In the data rows, 128 means zero.
Here is a table of points, one per row:
[139  86 106 149 172 155 140 160 232 141 172 116 142 130 156 172 123 140
 176 133 119 147 148 141 127 176 123 175 120 120 168 149 126 190 186 140
 145 168 151 152 175 122 136 132 167 169 146 160 161 175 156 180 131 138
 153 183 169 121 178 166 109 109 117 158]
[130 145 102 128 164 154 125 127 127 150 126 141 159 145 139 127 140 158
 149 123 107 106 135 163 158 159 129 232 133 141 131 123 177 123 142 158
 156 151 185 166 129 165 142 200 135 155 255 185 163 138 158 162 209 119
 153 127 160 129 123 148 184 168 147 120]
[161 130 150 129 157 160 137 174 165  90 166 167 138 153 124 131 157 141
 149 161 173 182 132 146 135 108 138 140 130 154  95 157 154 148 155 166
 150 164 173 162 138 188 152 152 149 114 152 187 183 112 174 156 127 170
 160 120 175 187 129 152 150 109 168 125]
[196 173 159 167 136 139 174 155 187 160 193 131 125 115 177 137 156 126
 158 166 161 165 185  96 120 141 144 160 138 197 159 181 150 133 117 147
 141 160 158 122 146 133 131 184 151 149 137 148 143 135 150 137 174 109
 137 159 126 133 155 116 152 138 156 122]
[140 161 145 182 155 175 153 149 174 122 145 138 119 132 153 133 139 118
 113 102 112 175 127 146 141 138 158 153 155 168 118 162 111 165 170 144
 171 126 169 152 116 216 148 146 149 133 138 143 154 105 172 171 168 138
 166 165 147 160 130 172 124 202 207 152]
[129 145 164 133 131 125 125 134 134 137 138 122 127 135 141 146 126 144
 130 130 151 132 134 144 150 132 142 140 123 139 135 137 204 154 147 160
 138 121 133 167 165 128 171 153 255 150 120 154 153 157 147 154 144 126
 167 162 161 132 203 177 206 168 138 164]
[126 121 146 151 194 168 141 158 149 154 178 129 164 130 143 133 106 118
 116 141 181 171 166 118 229 122 148 128 105 152 188 177 146 131 136 156
 149 139 133 128 179 155 153 181 135 137 187 140 157 152 151 135 124 174
 117 134 132 173 172 132 123 194 173 146]
[142  80 235 164 167 136 175 177  99 148 162 171 113 170 138 124 160 103
 109 130 132 108 141 133 155 162 143 214 191 168 113 134 161 122 126 140
 167 143 166 138 143 142 133 155 138 159 125 159 149 174 158 146 158 194
 124 162 152 207 202 127 119 136 159 144]
[155 147 121 140 106 144 178 185 158 182 138 155 145 137 106 150 164 190
 138 116 147 139 140 137 135 148 148 138 141 179 114 173 156 160 164 121
 170 132 116 147 226 175 147 152 142 182 170 128 114 162 133 128 146 173
 192 142 133 153 169 165 118 116 163 137]
[123  90 134 139 145 174 140 158 200 174 185 145 165 186 175 246 152 147
 121 179 140  96 175 133 210 154 146 105 168 216 156 171 157 142 150 140
 137 134 155 149 104 152 153 154 138 136 129 130 128 159 142 117 154 135
 161 131 136 124 131 151 154 123 131 141]
[165 160 124  98 172  92 181 157 149 154 205 149 143 155 237 121 151 234
 161 171 127 101 158 139 223 130 195 186 148 161 149 154 134 160 152 140
 141 130 123 146 149 131 138 125 133 146 113 153 154 131 138 157 121 131
 149 146 151 133 129 148 140 147 139 149]
[239 142 124 208 175 127 150 142  95 130 185 150 113 138 125 210 140 155
 178 154 136 129 160 189 201 169 237 128 125 177 165 149 133 133 137 127
 136 157 122 148 133 131 144 130 141 144 152 151 137 149 117 157 136 130
 143 133 157 142 141 155 135 145 130 154]
[139 129 255 136  90 136 146 153 157 144 135 119 137 123 159 136 124 118
 155 130 116 159 140 134 177 146 126 131 114 155 148 155 136 165 156 148
 131 191 140 168 177 133 167 126 112 166 164 161 151 186 149 153 131 131
 182 148 172 118 115 179 200 159 129 199]
[152 150 114 138 138 161 151 131 125 138 133 125 152 144 124 130 137 152
 124 152 132 125 140 133 122 130 147 140 137 139 122 156 205 170 184 160
 133 211 161 164 141 137 191 147 118 179 116 146 165 146 145 157 125 120
 145 164 144 122 253 177 179 175 133 216]
[141 148 135 136 146 168 130 110 124 147 138 120 120 138 142 146 145 137
 181 125 150 137 149 145 158 118 142 104 157 126 146 121 229 166 149 204
 214 151 138 144 130 173 131 161 121 163 141 168 165 144 186 169 213 163
 135 159 168 151  97 150 131 137 195 151]
[109 182 177  80 135 187 144 140 112 153 141 144 146 117 150 221 173 202
 119 128 209 238 154 201 129 180 153 185 152 158 153 126 134 147 139 138
 151 158 143 140 122 146 124 158 129 120 143 151 147 124 140 167 139 147
 121 142 152 138 158 143 143 148 146 128]
[176 180 112 163 126 149 170 170 162 186 143 137 116 137 137 149 118 156
 127 111 139 149 174 119 144 135 138 142 126 140 159 174 124 162 160 165
 138 131 174 158 104 133 129 157 141 100 158 175 163 145 164 156 156 224
 171 136 151 180 147 140 169 156 145 145]
[135 204 141 191 135 130 197 179 182 171 146 149 165 149 155 172 118 142
 132 137 159 118 136 157 153 126 115 132 112 176 161 155 140 116 117 142
 172 148 178 142 146 143 166 134 154 184 141 162 157 141 150 167 144 146
  97 147 156 175 132 137 133 138 145 145]
[ 67 167 138 183 153 100 160 193 177 188 139 114 122 153 157 137 137 129
 197 185 159 140 160 163 128 158 172 134 147 175 139 178 149 133 138 159
 150 156 140 157 127 146 144 143 139 111 178 159 158 145 141 154 130 138
 140 142 146 160 167 143 114 160 168 142]
[153  96 112 121 101  83 119 145 134 131 117 152 178 174 145 162 138 172
 130 131 170 144 139 149 117 174 164 179 158 124 176 151 150 143 144 185
 181 239 161 145 134 144 149 181 161 134 145 128 155 122 161 131 184 157
 148 191 152 185  82 150 130 184 182 148]
[158 208 171 135 133 196 139 147 131 133 121 171 201 220 162 163 134 145
 179 120 211 134 157 152 156 255 160 186 155 112 138 172 150 132 125 151
 120 109 131 132 150 153 134 120 134 137 127 147 143 129 155 140 141 134
 132 139 136 121 151 132 141 133 148 143]
[126 184 164 139 159 155 146 151 183  79 165 181 138 134 149 159 185 191
 161 125 121 151 137 147 119 148 153 105 181 134 130 147 142 129 125 151
 142 150 178 116 163 154 160 135 164 167 191 134 137 193 158 115 146 172
 141 138 105 167 157  96 144 157 170 178]
[211 134 125  98 155 135 156 149 236 166 144 123 157 166 162 102 117 138
 145 187 129 177 144 195 101 157 167 121 136 194 160 145 155 107 107 136
 162 115 141 140 145 154 147 135 138 145 149 151 144 167 154 149 151 182
 117 143 162 159 154 151 164 165 152 152]
[130 161 146 125 153 167 126 121 130 181 148 212 146 167 163 157 177 131
 162 137 150 160 155 123  94 119 143 146 173 128 175 158 133 146 152 143
 110 154 130 169 187 142 156 154 146 171 120 162 154 177 133 163 154 121
 171 115 176 142 143 170 102 180 107 178]
[174 142 141 214 181 155 117 183  59 160 173 118 158 148 226 136 129 170
 148 148 165 130 152 195  86 111 116 143 143 184 180 180 131 150 155 137
 147 140 133 143 150 168 146 137 144 153 170 122 132 162 143 117 142 167
 160 160 143 140 156 148 167 105 142 148]
[161 153 210 121 137 131 132 111 114 143 143 162 149 171 153 143 150 149
 142 187 160 139 130 123 141 155 150  68 132 109 150 122 133 162 166 153
 196 117 194 159 115 166 140 182 144 155 201 143 166 109 169 173 190 157
 165 158 151 168 176 165 103 146 148 117]
[195 158 139 131 160 147 179 187 156 176 153 144 133 145 178 190 162  84
 150 188 106 138 180 251 176 126 137 138 152 125 164 162 148 152 146 151
 135 153 152 134 161 126 125 142 152 145 149 124 140 116 157 123 145 132
 154 130 119 144 155 127 132 159 149 138]
[141 215 172 161 166 126 117 126 144 140 160 173 222 123 125 164 186 127
 145 165  92 115 143 128 126 149 138 146 171 151 150 111 138 142 149 150
 160 164 142 140 160 178 127 153 151 103 132 164 153 149 165 157 131 202
 126 146 155 163 151 156 158 142 170 126]
[145 164 144 165 122 185 145 165 192 109 149 183 161 124 145 125 167 139
 116 185 169 128 139 147 145 149 142 149 155 138 112 146 143 184 173 141
 151 151  71 168 146 135 139 144 146 192 170 131 130 172  74 143 169 167
 156 152 155 182 148 140 157 152 150 142]
[106 111 112 225 109 152 186 160 128 145 163 140 129 138 147 152 132 190
 149 238 109 209 157 125 176 163 132 159 124 114 149 155 143 129 116 150
 150 136 163 137 171 211 129 129 147 144 124 135 145 148 165 146 173 162
 124 125 155 159 155 143 181 164 137 142]
[150 201 131 156 156 104 127 106 204 156 152 175 114 164 139 138 179 122
 138 145 217 182 130 145 180 133 136 189 183 119 163 107 144 146 155 128
 153 157 148 145 157 181 160 126 135 139 167  90 114 167 144 117 154 158
 160 126 132 158 161 165 179  91 148 181]
[185 116 255 221 225 138 151 142 221 182 124 139 146 160 111 145 141 247
 138 157 140 142 173 182 141 116 173 158 157 130 163 152 151 146 156 149
 126 133 129 145 137 134 146 152 141 136 118 135 138 117 131 135 147 119
 139 144 134 118 130 132 137 142 133 122]
[137 139 153 121 223 156 229 157 100 164 159 142 148 140 131 125 130 129
 131 201 140 145 188 129 107 180 150 149 126 161 165 183 153 172 175 137
 149 145 148 147 153 149 175 127 163 149 162 122 120 164 128 147 142 156
 156 147 125 154  71 149 166 112 155 167]
[144 148 113 175 154  91 142 138 115 156 130 180 211 177 150 129 180 122
 145 119 125 255 148 137 195 155 135 124 198 151 133 150 161 158 164 146
 134 129 130 154 129 107 160 134 152 189 153 172 144 162 130 151 134 130
 159 164 143 124 148 145 146 123 137 135]
[148 195 163 130 128 255 136 151 124 150 132 141 186 215 134 128 160 156
 232 141 149 179 126 138 170 172 177 207 159 150 176 131 133 134 137 132
 156 147 148 136 130 119 144 146 162 133 121 117 135 142 136 119 132 137
 142 140 131 153 139 135 131 135 131 136]
[157  81 142 152 124 183 152 119 151 171 123 202 179  98 150 129 219 138
 208 136 206 106 148 141 146 155 139 136 208 136 168 152 137 138 132 136
 148 133 161 137 140 164 144 118 158 124 171 161 149 120 149 163 114 166
 121 148 142 157 141 148 178 173 158 143]
[133 147 107 129 163 157 141 139 130 140 121 156 127 151 133 137 140 139
 147 134 141 123 143 149 147 152 153 110 149 136 151 114 123 169 165 157
 129 169 157 181 205 131 205 173 127 158  96 165 151 175 156 165 145 113
 169 204 174 136 202 133 219 139 155 142]
[149 162 125 171 136 138 145 148 137 111 151 142 151 134 117 139 162 137
 135 180 203 138 131 158 132 142 137 161 170 159 128 115 133 180 171 144
 126 110 168 153 183 117 160 158 137 181 127 162 175 205 165 152 126 147
 185 159 152 119 116 165 122 197 110 177]
There is one direction along which these points spread out most. Take the direction at right angles to it along which they spread out most. Go by this last direction. How many in every 100 of the points above lie lower along it than each point below? Answers are rounded to whole numbers. More than half of the points above lie lower than the first one.
[239 142 124 208 175 127 150 142  95 130 185 150 113 138 125 210 140 155
 178 154 136 129 160 189 201 169 237 128 125 177 165 149 133 133 137 127
 136 157 122 148 133 131 144 130 141 144 152 151 137 149 117 157 136 130
 143 133 157 142 141 155 135 145 130 154] 79
[161 130 150 129 157 160 137 174 165  90 166 167 138 153 124 131 157 141
 149 161 173 182 132 146 135 108 138 140 130 154  95 157 154 148 155 166
 150 164 173 162 138 188 152 152 149 114 152 187 183 112 174 156 127 170
 160 120 175 187 129 152 150 109 168 125] 24
[211 134 125  98 155 135 156 149 236 166 144 123 157 166 162 102 117 138
 145 187 129 177 144 195 101 157 167 121 136 194 160 145 155 107 107 136
 162 115 141 140 145 154 147 135 138 145 149 151 144 167 154 149 151 182
 117 143 162 159 154 151 164 165 152 152] 61
[157  81 142 152 124 183 152 119 151 171 123 202 179  98 150 129 219 138
 208 136 206 106 148 141 146 155 139 136 208 136 168 152 137 138 132 136
 148 133 161 137 140 164 144 118 158 124 171 161 149 120 149 163 114 166
 121 148 142 157 141 148 178 173 158 143] 8
[153  96 112 121 101  83 119 145 134 131 117 152 178 174 145 162 138 172
 130 131 170 144 139 149 117 174 164 179 158 124 176 151 150 143 144 185
 181 239 161 145 134 144 149 181 161 134 145 128 155 122 161 131 184 157
 148 191 152 185  82 150 130 184 182 148] 11
[135 204 141 191 135 130 197 179 182 171 146 149 165 149 155 172 118 142
 132 137 159 118 136 157 153 126 115 132 112 176 161 155 140 116 117 142
 172 148 178 142 146 143 166 134 154 184 141 162 157 141 150 167 144 146
  97 147 156 175 132 137 133 138 145 145] 50
[133 147 107 129 163 157 141 139 130 140 121 156 127 151 133 137 140 139
 147 134 141 123 143 149 147 152 153 110 149 136 151 114 123 169 165 157
 129 169 157 181 205 131 205 173 127 158  96 165 151 175 156 165 145 113
 169 204 174 136 202 133 219 139 155 142] 92
[130 161 146 125 153 167 126 121 130 181 148 212 146 167 163 157 177 131
 162 137 150 160 155 123  94 119 143 146 173 128 175 158 133 146 152 143
 110 154 130 169 187 142 156 154 146 171 120 162 154 177 133 163 154 121
 171 115 176 142 143 170 102 180 107 178] 42
[144 148 113 175 154  91 142 138 115 156 130 180 211 177 150 129 180 122
 145 119 125 255 148 137 195 155 135 124 198 151 133 150 161 158 164 146
 134 129 130 154 129 107 160 134 152 189 153 172 144 162 130 151 134 130
 159 164 143 124 148 145 146 123 137 135] 39
[139  86 106 149 172 155 140 160 232 141 172 116 142 130 156 172 123 140
 176 133 119 147 148 141 127 176 123 175 120 120 168 149 126 190 186 140
 145 168 151 152 175 122 136 132 167 169 146 160 161 175 156 180 131 138
 153 183 169 121 178 166 109 109 117 158] 95
[155 147 121 140 106 144 178 185 158 182 138 155 145 137 106 150 164 190
 138 116 147 139 140 137 135 148 148 138 141 179 114 173 156 160 164 121
 170 132 116 147 226 175 147 152 142 182 170 128 114 162 133 128 146 173
 192 142 133 153 169 165 118 116 163 137] 68
[196 173 159 167 136 139 174 155 187 160 193 131 125 115 177 137 156 126
 158 166 161 165 185  96 120 141 144 160 138 197 159 181 150 133 117 147
 141 160 158 122 146 133 131 184 151 149 137 148 143 135 150 137 174 109
 137 159 126 133 155 116 152 138 156 122] 58
[150 201 131 156 156 104 127 106 204 156 152 175 114 164 139 138 179 122
 138 145 217 182 130 145 180 133 136 189 183 119 163 107 144 146 155 128
 153 157 148 145 157 181 160 126 135 139 167  90 114 167 144 117 154 158
 160 126 132 158 161 165 179  91 148 181] 29
[126 121 146 151 194 168 141 158 149 154 178 129 164 130 143 133 106 118
 116 141 181 171 166 118 229 122 148 128 105 152 188 177 146 131 136 156
 149 139 133 128 179 155 153 181 135 137 187 140 157 152 151 135 124 174
 117 134 132 173 172 132 123 194 173 146] 47
